In the rows, zero is written as 128.
Rotation paths and how fast each direction turns (degrees per step):
Each turn is a multiple of 5 degrees from 10 to 175, or 0.
Each row of a path follows its step; steps can be skipped.
Rotation 1:
step 1: [120 134 118 126 116 138 130 134 121 127 132 139 125 125 130 122 133 129
 121 135 134 131 135 127 122 128 127 126 126 137 134 129 132 129 136 134
 127 129 122 125 133 129 131 120 130 127 133 135 126 139 127 127 133 132
 132 129 141]
step 2: [126 131 130 132 127 134 129 125 131 115 131 133 131 126 125 124 119 123
 125 138 123 124 128 127 123 125 126 116 128 134 117 126 127 132 136 126
 130 128 128 135 120 121 130 127 129 114 128 135 118 135 123 134 132 128
 128 124 116]
step 4: [120 123 127 121 120 125 134 133 122 129 125 122 119 127 119 125 130 130
 125 143 120 131 129 125 138 128 124 123 132 127 141 120 129 128 119 134
 131 131 132 120 125 130 137 119 130 121 128 137 131 132 121 127 126 126
 126 129 126]
step 5: [126 135 125 133 123 123 133 124 124 123 132 127 130 120 128 126 126 132
 122 129 116 129 134 126 142 132 135 126 129 135 130 137 127 129 124 130
 126 123 126 138 114 129 129 121 125 132 138 128 126 134 132 135 129 134
 142 133 122]
step 6: [125 132 134 143 132 136 117 126 126 133 126 133 131 126 125 128 137 140
 112 135 120 139 131 131 127 125 129 127 138 120 131 131 127 129 131 120
 124 127 127 126 122 124 132 135 130 123 126 130 129 130 124 130 133 127
 129 135 126]
step 10: [132 133 128 124 136 128 119 134 125 123 139 139 130 129 132 126 124 121
 120 121 132 139 126 129 125 126 124 121 136 140 125 127 125 129 128 129
 130 133 135 137 124 129 126 128 125 128 133 119 122 134 125 119 139 127
 123 137 124]
step 11: [138 128 126 127 136 135 129 125 131 129 130 123 127 127 124 146 132 129
 128 128 121 118 121 127 127 124 118 120 130 121 125 129 124 118 124 125
 127 134 143 129 126 128 124 124 126 124 128 126 127 134 113 126 129 130
 117 127 129]
step 12: [128 128 122 120 119 119 132 124 125 121 126 123 129 131 129 141 136 130
 130 136 121 131 140 129 131 130 121 125 131 134 133 128 131 129 119 129
 123 126 129 128 134 134 119 126 124 134 133 120 121 121 128 114 127 125
 123 131 133]
Directions:
[130 127 128 130 126 128 129 131 126 128 128 127 129 128 127 128 131 129
 126 127 126 128 128 128 129 130 129 131 127 128 127 127 129 126 131 127
 128 128 127 127 127 129 130 130 129 129 127 126 130 125 128 130 127 125
 131 130 127] -> 45
[128 128 129 127 126 128 127 129 128 126 128 129 129 127 128 129 131 129
 130 128 129 125 132 128 125 127 128 126 128 124 126 128 128 127 127 127
 129 129 128 128 129 129 127 130 128 128 130 129 129 128 128 127 128 128
 128 128 124] -> 80
